In the data rows, the value 500 means zero.
The table, row by row:
<598 338 447 667 404 570 499 559 633 455 488 550 468 680 522 585 140 434 467 535 476 584 504 562 516>
<504 535 479 650 551 568 546 324 606 320 401 618 623 429 640 550 230 547 556 532 426 758 489 548 553>
<424 399 463 501 598 338 470 280 525 456 392 699 384 595 467 519 153 560 436 528 541 705 502 622 695>
<687 521 355 597 396 505 401 447 826 520 521 639 755 577 534 536 193 415 558 439 303 708 464 586 335>
<504 405 483 543 452 331 452 438 383 545 316 535 412 484 515 545 339 582 444 490 484 583 449 397 600>
<705 619 443 572 600 409 404 236 484 398 455 704 695 569 495 386 243 578 581 562 444 608 447 450 312>
<709 903 649 810 553 566 396 310 298 238 495 642 316 587 545 636 206 406 561 434 403 456 364 494 393>
<529 577 530 638 488 312 197 404 612 706 442 678 560 491 766 441 114 322 393 513 287 704 585 511 335>
<504 491 273 719 346 477 473 608 717 500 555 487 453 672 619 743 51 360 554 437 502 659 546 608 527>
<692 783 616 715 569 503 311 507 272 386 514 604 317 517 565 753 177 345 300 502 325 529 469 541 376>
<721 548 314 571 461 593 403 349 672 508 644 516 661 557 585 514 169 406 451 588 435 689 396 627 348>
<637 700 696 906 685 387 502 258 254 449 302 614 421 417 750 528 131 544 327 490 260 617 606 500 407>
<648 506 376 753 498 687 588 258 583 343 528 582 698 539 555 512 97 518 525 679 472 766 371 546 343>
<740 650 504 576 675 501 422 236 292 443 294 640 576 429 535 460 146 536 369 432 469 596 535 606 374>
<561 506 293 674 445 542 374 527 873 438 665 416 609 694 700 702 337 271 614 499 372 712 549 533 408>
<606 809 532 756 347 657 313 589 583 303 715 386 475 673 571 834 220 150 486 308 337 494 302 531 135>
<534 374 524 684 588 465 377 272 495 476 462 453 451 550 497 484 215 515 487 573 612 647 571 461 704>
<574 674 584 669 707 423 762 280 279 415 436 714 359 512 620 537 183 669 275 652 377 538 554 483 376>
<518 354 405 528 438 319 250 563 727 645 399 597 392 650 629 608 152 378 492 495 454 758 454 534 675>
<506 604 551 775 605 390 372 483 560 644 479 537 513 433 687 602 144 367 429 492 322 660 525 473 241>
<460 436 360 662 498 568 427 603 736 463 555 422 507 612 634 636 275 391 486 425 324 690 377 491 570>
<596 643 403 657 422 566 433 493 617 488 705 428 627 586 516 619 168 359 598 358 348 726 514 552 336>
<609 953 533 732 511 585 383 573 491 354 507 523 405 496 468 716 272 500 345 612 468 560 497 549 421>
<602 435 405 639 574 308 529 545 462 574 329 686 417 545 552 672 311 368 220 430 433 643 497 639 453>
<669 582 369 534 449 608 388 518 724 411 702 493 656 479 533 652 207 334 665 465 433 646 465 568 321>
<490 530 351 775 192 629 481 549 743 476 635 409 624 634 569 693 341 420 650 407 500 623 527 671 462>
<547 550 577 654 448 588 431 479 721 438 636 440 773 484 533 584 235 391 597 400 409 657 476 514 338>
<509 457 466 633 517 469 464 418 512 414 376 522 495 419 509 545 306 627 513 568 498 640 555 504 608>
<610 821 671 702 657 517 476 259 205 272 227 643 429 512 520 528 219 694 388 530 375 422 428 470 457>
<713 553 457 840 383 619 562 220 740 258 569 532 702 528 589 653 135 525 540 516 445 695 390 552 339>
<488 473 560 639 646 327 516 547 463 677 250 515 323 673 569 741 91 477 233 447 543 711 688 312 492>
<711 549 490 583 583 484 412 400 421 511 434 680 581 486 427 371 221 620 357 472 331 560 438 506 388>
<573 620 440 712 582 615 552 224 395 338 489 577 563 581 469 495 428 671 675 610 351 611 415 552 305>
<485 448 426 529 476 538 438 541 719 503 577 614 394 627 676 546 221 317 424 641 454 729 581 567 553>
<474 535 467 598 497 261 501 571 539 492 460 438 295 499 642 596 286 388 263 515 494 580 647 464 501>
<438 289 344 591 370 488 490 453 536 540 350 593 353 480 521 657 220 553 385 283 421 765 532 510 514>
Each row is a mix of 3 hidden patterns, all the same size, taken from one set. Each row also carries a little noise. Patterns are numbered 0, 1, 2 and so on, in the order they first appear below.
Rows drawn again from the table, each followed by the numbers of its patterns, largest weight first:
<692 783 616 715 569 503 311 507 272 386 514 604 317 517 565 753 177 345 300 502 325 529 469 541 376> 0 1 2
<488 473 560 639 646 327 516 547 463 677 250 515 323 673 569 741 91 477 233 447 543 711 688 312 492> 1 3 2
<669 582 369 534 449 608 388 518 724 411 702 493 656 479 533 652 207 334 665 465 433 646 465 568 321> 4 5 2
<637 700 696 906 685 387 502 258 254 449 302 614 421 417 750 528 131 544 327 490 260 617 606 500 407> 1 6 5
<490 530 351 775 192 629 481 549 743 476 635 409 624 634 569 693 341 420 650 407 500 623 527 671 462> 4 2 3
<648 506 376 753 498 687 588 258 583 343 528 582 698 539 555 512 97 518 525 679 472 766 371 546 343> 4 6 5
<485 448 426 529 476 538 438 541 719 503 577 614 394 627 676 546 221 317 424 641 454 729 581 567 553> 3 2 4
<561 506 293 674 445 542 374 527 873 438 665 416 609 694 700 702 337 271 614 499 372 712 549 533 408> 4 2 3
<740 650 504 576 675 501 422 236 292 443 294 640 576 429 535 460 146 536 369 432 469 596 535 606 374> 6 5 1
<504 405 483 543 452 331 452 438 383 545 316 535 412 484 515 545 339 582 444 490 484 583 449 397 600> 3 6 1
<504 491 273 719 346 477 473 608 717 500 555 487 453 672 619 743 51 360 554 437 502 659 546 608 527> 4 3 2
<602 435 405 639 574 308 529 545 462 574 329 686 417 545 552 672 311 368 220 430 433 643 497 639 453> 3 1 2
<606 809 532 756 347 657 313 589 583 303 715 386 475 673 571 834 220 150 486 308 337 494 302 531 135> 0 4 2
<438 289 344 591 370 488 490 453 536 540 350 593 353 480 521 657 220 553 385 283 421 765 532 510 514> 3 4 6
<610 821 671 702 657 517 476 259 205 272 227 643 429 512 520 528 219 694 388 530 375 422 428 470 457> 6 0 1
<534 374 524 684 588 465 377 272 495 476 462 453 451 550 497 484 215 515 487 573 612 647 571 461 704> 6 3 4
<574 674 584 669 707 423 762 280 279 415 436 714 359 512 620 537 183 669 275 652 377 538 554 483 376> 1 6 5
<705 619 443 572 600 409 404 236 484 398 455 704 695 569 495 386 243 578 581 562 444 608 447 450 312> 6 5 4
<709 903 649 810 553 566 396 310 298 238 495 642 316 587 545 636 206 406 561 434 403 456 364 494 393> 0 6 4
